One turn moves each row of this set onto another row. After a few examples, where does it send each row asked below?
rofo: [ 18 -18  -2   5  26  -8  23 -19 -16  -3  11  23  -5 -16   3 -31 -13   1
  -4   2   1  10  17]
Zomi: [ 13 -12 -10   7   1   3  29 -15 -13 -11 -15   7   3  -3  25 -17   0  19
  -3 -26 -12  28  -1]
Zitov: [ 16 -14  11   9  -4  -5   7   6  -9   5  -3   5 -10  -6   6  -8   8  31
  -1  20 -11   8  17]
bapi: [ 29  -7  -8  11  10  -7  16  -3   4  -4 -10   8  18  12   9   5   7  26
  -8 -15 -13   8  29]
letum: [ 20  -3  10  10 -12 -15  -9  -5  29   2 -10  15  15 -11  11 -25  -5  28
   6 -10  -7   6  -4]
bidis: [ -3 -20   6  -1  16 -12  16 -37   3  -3 -13  10  -8   2  25  11   4  25
  13   3  -7   3  -1]
Ras: [ 10  -9 -10  -5   3 -14   5 -28   0  -9  -5  12   3 -19  20 -41 -11  34
  18  -9  19  -4   7]
zopug: [-10 -32   5  17  -4 -23   4 -19  16   5  10   4   8  -7  20  -1  -5  15
  11   2 -14   1  -5]
dode: [  4 -11 -12  17   2   3   8 -19  21  -9   6  16  18  -8   4 -32  19  15
  11 -22  -4  14  -2]
Led: [ 18  -6  14   0  13 -17  14 -23 -15  -8  -5  24   3 -21  20  10   9  24
  -1 -15   2  -7  23]
sil: [  9 -16  15  16   6 -41  11 -18   9 -10 -17   2  -1  -7  31 -11  -7  -3
   9 -17   5  -2  14]
tudub: [ 21   2 -20  15  18 -17  17 -22  -9  -2  17  -1   3   4  14 -22 -13  29
  -3  11 -14  -7   1]
tazor: [  8 -13   5   2  13  -3   1 -27  19   0  25  12  15  -3   3 -12  -2  29
  26 -16   7   8  12]
denu: [ 22   8  -9   6   7 -10  -1 -18   3   0   5  11  14  -5  18 -36 -28  25
  -4  -5 -21  -4   6]
belu: [ 21   1  26  19  -8  -8  16 -11  18  10  -8  10   7 -10  13 -11  -1  29
  10 -25 -17 -11   0]
Nuzep: [ 32 -11  -3  15   5  -4  24   0  15   3  -8   0  15  13   5  -5   9  22
   2 -25   1   6  26]
Zofa: [  4  -5   7  -4  10  -8 -11 -10   1  -7   1  10   2 -20  19 -19 -14  37
  16  -9   3 -20  21]
gezav: [  5 -30   7  18   6 -31  24 -25   9  -5 -16   8 -12   7  13 -20  -2  -5
   3   8 -12  -6   6]
vek: [ 14 -20  -3   7  13 -18  -1 -32  17  -7 -15  20 -11  -1   5 -33  -7   7
   0 -28  -4 -19   6]
dize: [ 21 -27   7  21  10   1  29 -14   7   3   1  24   9 -13  -4 -26  10  19
  19  -2  17  11  13]
Mifir: [ 11  -8  -9  19   0 -20 -13 -10   1 -15  20  -4  -4   6  20 -27  -5   9
   1 -18 -12  14   3]
serat: [ 10 -38  -3  -8   4   3  27  -8  -9  13   1   9   3   3  18  -9   0  20
  21 -19  -2  15  11]
defoz: [ 19  -1 -10  26  17 -22  21 -15   2   1  14  -3  -6   9  14 -15  -2  23
   4  21  -7  -6  -2]
tetid: [ 10  -8  -6  10  18 -14  10 -16 -10  -5   4   7 -16  12  29 -20  17  -8
  13 -11 -12   5  -6]
Noku: [ 19 -16  -1   8  -1  -3  37   0  15  12  -9   0   4  -3   2 -35  -3  13
   9 -31  -5   4   8]
Vurid: [ 10 -19 -11   4   7 -12  24 -22   3  -8  -9  12   6 -17  10 -44  -7  31
  20  -3  22   8   8]
Dur: [ 12  -4  20   7   4 -31   4 -18   7 -11 -16  14   8 -14  36   0  -3   9
   9 -20   5   0  20]
geto: [  6 -19  20  14  12  -6   5   3  -6   5   1   8  11  -8  11   3 -17  21
  14  11  -8   1  22]
senep: [ 22   2  -4   7   6 -24  18 -34   5  -6  -2  18  -9  -4  17 -37   8  10
 -12 -25  -7  -7  -9]
ladap: [ 34  -3 -13   2   3 -16  10 -26  -8  -6 -14  22   6   5  12 -11   4  20
 -23  -7 -19   7  15]
nuzop: [ 14 -12   7  28   9 -24   2   4  10   9   5  -4 -21  -1  14 -18   8   8
  11   4   1  -8  -4]
ropu: [ 11 -23  -7   1  25  -2  28 -22 -26  -4  -1  13 -11   3   6 -17   4  16
  -3 -10   1  -8  26]

sil moves to Vurid
letum moves to senep
denu moves to ladap
Now these:
Mifir moves to Zomi
Noku moves to gezav
serat moves to zopug
belu moves to vek
bapi moves to Dur

One turn moves each row of this set onto another row. After a few examples, where does it send each row asked below?
Vanom: [ -9  19   3   4   5  -7   4  -2 -15   9 -26  -8  -3  -3   4 -15  20   1
   0  30   2  12   2   4   9  -1  11   1  18   6  10  -6]
tiliv: [ -2  17  -3  13   3   7  -2   3  -9   4 -24  -3   0  -3   2 -16  19   5
   2  32  11   3   3  11  14   1   5   1  14  11  19   5]
Kudon: [ 10  12  20 -23  -6  12   0  -6  -9   0  11  -4 -11  -4  -1  -8  14   2
   7  13  13   8 -29   5  13  -5 -18   4   1  -6  -3 -12]
lubu: [ 30 -20 -19  -8  -3   3  -3  -3   2  -4  10  -8   3  -3   2   2   0   9
   7 -20  -6  -2  10 -12   6   3  -9  -1  10  -3  -6 -23]
nud: [  5   9 -18  16  -5  -6   5   3   0   0 -30  -6   1  -3  11   1  -7 -21
  10  13  -3  -1  22 -24  -4  -9  -5   3  17  -7   0   3]
larar: [ 31 -19 -19  -8  -3   3  -3  -4   1  -4  10  -8   2  -3   2   0   0   7
   5 -19  -5  -1   9 -13   7   5 -10   0  12  -1  -5 -22]
kadu: [ 30 -19 -19  -9  -3   3  -3  -3   1  -3   9  -8   2  -4   3   1   0   8
   6 -20  -7  -1  10 -13   6   4  -9   0  11  -3  -6 -24]
pud: [ 31 -20 -19  -7  -4   5  -3  -3   2  -5   9  -8   2  -4   2   1  -1   9
   6 -20  -5  -2  10 -12   6   4 -10   0  11  -2  -5 -22]
Zekeb: [ -1   5 -17  17  -6  -5   5   3   5  -2 -29  -5   2  -2   9   8  -9 -12
  14  12  -7  -5  26 -23  -8 -14  -4   3  11 -10  -3   2]
zate: [ -6   5  24 -23  -6   6   1  -6   0  -2  11  -3  -9  -2  -3   6  10  18
  13  10  -1   5 -23   4   3 -15 -15   5  -8 -14 -13 -21]
Dori: [-16  -5   9   7  -5   2   0  13  -3  -4  27  18  -3  -7  -2  -9   5  -8
  12   4  -3  -8 -10   8  -2   3  16   8 -18 -12   1  20]
Zaduk: [ 30 -19 -19  -9  -3   2  -3  -4   0  -3   9  -8   1  -4   3   0   0   7
   5 -20  -6  -1   9 -12   6   4  -9   0  11  -2  -6 -23]
Zino: [  7   8 -20  18  -6  -1   4   4   1   0 -29  -4   2  -3  10   1  -7 -20
  12  13   0  -5  23 -21  -2  -8  -7   2  16  -6   3   7]
mit: [-12  -2   7   7  -6   2   0  13  -7  -2  25  18  -4  -7  -2 -13   7 -12
  10   5   1  -5 -12   9   1   7  15   7 -15 -10   4  21]
loba: [-16   1  12   1  -5  -6   3  10 -11   1  25  14  -7  -8  -1 -14   7 -17
   8   4  -5   1 -13   3  -1   6  20   7 -11 -12  -2  13]
gigok: [  2   5 -19  20  -6  -1   3   5   7  -3 -28  -3   3  -2  10   8  -9 -11
  16  12  -4  -8  25 -21  -7 -14  -7   3  10  -9   0   6]
Deta: [  6   7 -21  21  -6   1   2   6   5  -2 -28  -2   3  -3  10   6  -8 -15
  14  13   0  -8  24 -20  -4 -11  -7   3  12  -7   2   8]
Degu: [-27   6   5   9   4  -6   3   0   2   2 -23  -4   1   0   2   5  12  28
   9  27 -12   2  12   6  -3 -15  13   2   4  -2   1 -12]
fikiz: [-22  14   8   3   5 -14   6  -3  -9   8 -25  -9  -3  -2   2  -4  17  12
   3  28 -10  12   6   1   0  -9  16   3  14   0   1 -15]
gurab: [  1  11  25 -26  -5   4   3  -7  -8   1  11  -6 -12  -3  -2  -3  12   7
   8  11   4  11 -27   1   8 -10 -15   5  -1 -10 -10 -20]
redak: [-12   1   9   3  -5  -2   1  12 -11   0  26  15  -5  -8  -2 -16   7 -17
   7   5  -1  -1 -14   7   1   8  17   7 -11 -11   2  19]
voki: [-21  -2  13   1  -5  -7   3  10  -8   0  26  15  -6  -7  -2  -9   6 -12
   9   3  -9   0 -11   3  -5   3  20   8 -14 -15  -4  12]
Lokav: [ 32 -20 -20  -7  -4   4  -4  -3   1  -3   9  -7   2  -3   2   0   0   8
   6 -19  -5  -2   9 -12   7   4 -10  -1  10  -2  -5 -21]
fitu: [-21  -4  11   4  -6  -3   2  12  -4  -2  27  17  -5  -7  -2  -7   4  -6
  11   3  -8  -4  -9   6  -5   1  19   8 -18 -15  -2  15]
nosiz: [ 13   8  17 -17  -7  21  -4  -2  -3  -4  12   0  -7  -3  -3  -6  12   9
  11  14  18   0 -27  10  15  -5 -23   4  -4  -4   2  -5]
bak: [ -2   2  21 -16  -7  15  -3  -2   5  -6  13   0  -6  -2  -4   8   7  25
  17  11   4  -2 -21   9   5 -16 -19   5 -13 -12  -8 -14]
zopu: [  7   3  17 -14  -8  23  -5   0   4  -7  13   1  -5  -3  -4   2   9  20
  16  12  13  -4 -23  12  11 -11 -23   5 -12  -8  -1  -6]
nar: [  1   8 -17  16  -5  -8   6   3   2   0 -30  -6   1  -2  10   5  -8 -17
  12  12  -7  -1  24 -24  -6 -12  -3   3  15 -10  -3   0]
zufi: [ -6  10  -6  19   2  15  -5   7   1  -1 -23   1   4  -2   1  -6  15  21
  10  32   9  -7   9  16  10  -4   3   1   4   8  18   9]
sugu: [-19   4  -1  18   2   8  -2   5   7  -2 -22   1   4  -1   0   4  11  32
  13  29  -2  -7  13  14   2 -14   6   2  -1   1   9   0]

fikiz moves to Degu
redak moves to loba
Now these:
Zekeb moves to gigok
gurab moves to zate

One turn moves each row of this set onto another row. After a few examples, where does it send each row asked below?
tomel: [-14 -14 -23  -3   0 -17  -6  15 -16   0 -11  -6  -5  11 -12 -24 -16  15
 -15 -13]
zom: [ 10   5  -3  -1 -19  13  -6  -7 -17   0  16 -13 -15  -1  10  -3 -11 -15
 -13   3]
famab: [ 21   5   6 -15  -2  18  -3  -1   7  -3  -7  -6  -8 -11  -5   2 -34  -8
   2 -15]
mota: [  5   5  -6  -9   1  12  -6 -10 -12   8 -16  -4  -2  -4   8  20 -40  -3
  -3 -14]
kolev: [ 10  -4  -4   0   7  14   9 -22  -8  -8  12 -17   0 -19  -2 -12 -18 -11
  13   7]
gak: [  2  -7   1   6  -4  18 -19 -13 -21   8  22 -11   7  -6   1  -2 -14 -14
  -1   0]
dov: [ -6   6 -20   9   7  27  -3   8   8   9   2 -13 -11  -3  -4  19  -9  10
 -13 -21]
Dumen: [ -7  -6 -16  10  21  28  -6  -4   8  10   8 -13   7 -14 -13  11 -14   9
   4 -13]
zovef: [  4  -3  -9   7 -15  23  -8 -16 -12  12   9  -1   5   3  11   6 -37   7
  -6 -13]
Bufit: [-10   2  -6 -20   9   9 -25  14   8   4  -5  -7   1 -12   5   7 -21   1
  -5 -21]
rupob: [ 19   8   3 -15   3  -2   1  -5  -5  -8   4  -6   3 -21   7 -17 -13 -12
   3   7]
fime: [ -7   1 -17   5   4   0   5 -10 -19  -4   1  -6  11  -8  27  -1 -29   4
   8 -13]
lun: [  0  -2   4 -11  10  20 -25   5   1   5   5 -14  -3 -13 -14   8 -13 -14
  -1 -10]
vuk: [ -3 -11 -23  -5   5 -17   5  15  -5  -5 -11  -7  -7   2 -21 -33 -10  16
  -9  -9]
Mur: [ -5 -10 -19 -11   2 -22  -1  14 -16  -5 -14  -8  -8   6 -15 -29 -13   8
 -12  -6]
pofo: [ -2 -14 -18   7  -2 -16   7  11 -12   8  -2  -8  -8   9 -20 -29 -12  21
  -9   5]
rizak: [-11 -16 -15  -3  -6 -18  -5  16 -18   8  -8 -10 -14  14 -14 -22 -19  15
 -11  -2]
rup: [-14  -6 -18   1  16  14   3 -17 -10  -5  -3 -18   0 -14   7  10 -31  -2
  14 -12]
Nisus: [ 25   5  -7  -5   1  23   9 -16  13   5   0  -2   0 -17 -10  -5 -24   7
  -2   4]
Filoz: [-11 -16 -21   9  -1 -15   4  15 -15   8  -6  -9  -9  14 -15 -22 -18  23
  -7  -6]
Rike: [ -9 -13 -26   6   0 -17   4  10 -19   1  -5  -4   0  11 -11 -29 -12  18
 -12  -9]
ledit: [  9   7  -1  -4  -6  24 -16  10   4   6  11 -12 -17  -3  -9   6  -1  -8
 -18  -9]
Zed: [  1   2 -19   6  19  15  10   2  20   0   5  -5  11 -20  -1  -8 -14  19
   6 -15]
merez: [ -3 -12 -22   1   2 -14   1  13  -9   3  -3  -4  -1   6 -20 -33  -5  18
 -16  -4]
dil: [ -2 -14 -14  -2   1 -14   3  19  -2   4  -7 -10 -15   6 -25 -28 -13  18
  -7  -1]
lezo: [ -5   7 -26   3  10  17  18  -7   2  -7 -10 -19 -17 -10   8  13 -20   7
   1 -13]
Teg: [ 20   3  -7  18   2  27   5  -7   0  15   9   3  11  -4  -7   5 -21  11
  -5 -12]
zape: [  4   0  -5   4  -5  13 -20   0  -6  15  23   3  18  -7   5  -8  -6   5
 -14  -1]
gito: [ -5 -12 -16  -5   2 -22   6  15 -14   0 -15 -12 -16   9 -17 -24 -21  13
  -4  -1]
zonup: [ 10   5 -18   7  -5  13  23 -20 -10  -8   8 -15 -14 -10  12  -5 -14  -2
  -1   5]

rupob moves to zape
mota moves to Nisus
Now these:
dov moves to lezo
lun moves to Dumen
merez moves to tomel
gito moves to pofo

One turn moves each row of this set onto another row. After a few examples, where does it send each row asked below?
Bulof: [ 35 -11  24 -12 -12  -1   8 -18  -8  12  10  -7 -38  -3  -3]
Lema: [ 35 -17  11  -6  -6  -9   9 -16 -12   2  -6   0 -31  -6   6]
Vuve: [ 30 -12   4  -4  -7  -1   5  -3 -25  -6  -2  -4 -21  -7  -7]
zum: [ 26  -9  21 -39 -17  -6   3   2 -11  -2 -17   2 -21   9   6]
Dadu: [ 27  37  -8  -5 -20  -3   8   0 -30  11  -7   2 -19   7  -4]
Zeg: [ 30  40   6 -11 -25   0  11  -7 -20  24   9  -1 -30   9  -8]
fev: [ 33  33   8 -11 -22 -11  18 -20  -9  27  -3   6 -35  10   8]
rugab: [ 30  23  21 -16 -12 -11 -13  20 -33  24  -4   1 -21   7  15]
mirof: [ 31  -6  17 -10 -13   8   4  -4 -21   4  15 -11 -28  -5 -16]
lita: [ 27  12   0   9 -27   3   7  18 -25  18   6   5 -19   0  26]
sarav: [ 26  -5  19 -38 -18  -2  -6  10 -19  -5 -11  -2 -19   7   0]
duson: [ 27  -7  27 -42 -20  -7   6   1  -6   2  -5   3 -28  10   2]
res: [ 18  14  25 -25 -11  -1  37   5 -12  25 -11  11 -16  13   9]
simur: [ 27  21  24 -24 -12 -19  18  22 -19  22  14  16 -24  10   6]
meke: [ 24  15   8   3 -30   8  20  18 -17  22  21   7 -24   2  15]
vavi: [ 26   8   6   8 -26   7  13   2 -16  26  -7   4 -22   1  35]
Muki: [ 28  -3  26 -41 -21  -4  -4   9 -14   0   1  -2 -26   9  -4]
vif: [ 30  30  -7  -4 -17 -13  16 -13 -19  15 -19   8 -23   7  12]
sisis: [ 24  10  14   1 -30  12  27   2  -8  31   8   4 -26   4  23]
sugun: [ 21  16  22 -19 -11   7   7   4 -27  27 -29  -4 -11   9  19]

fev moves to Zeg
mirof moves to Vuve
Now these:
vavi moves to sisis
rugab moves to sugun
zum moves to duson

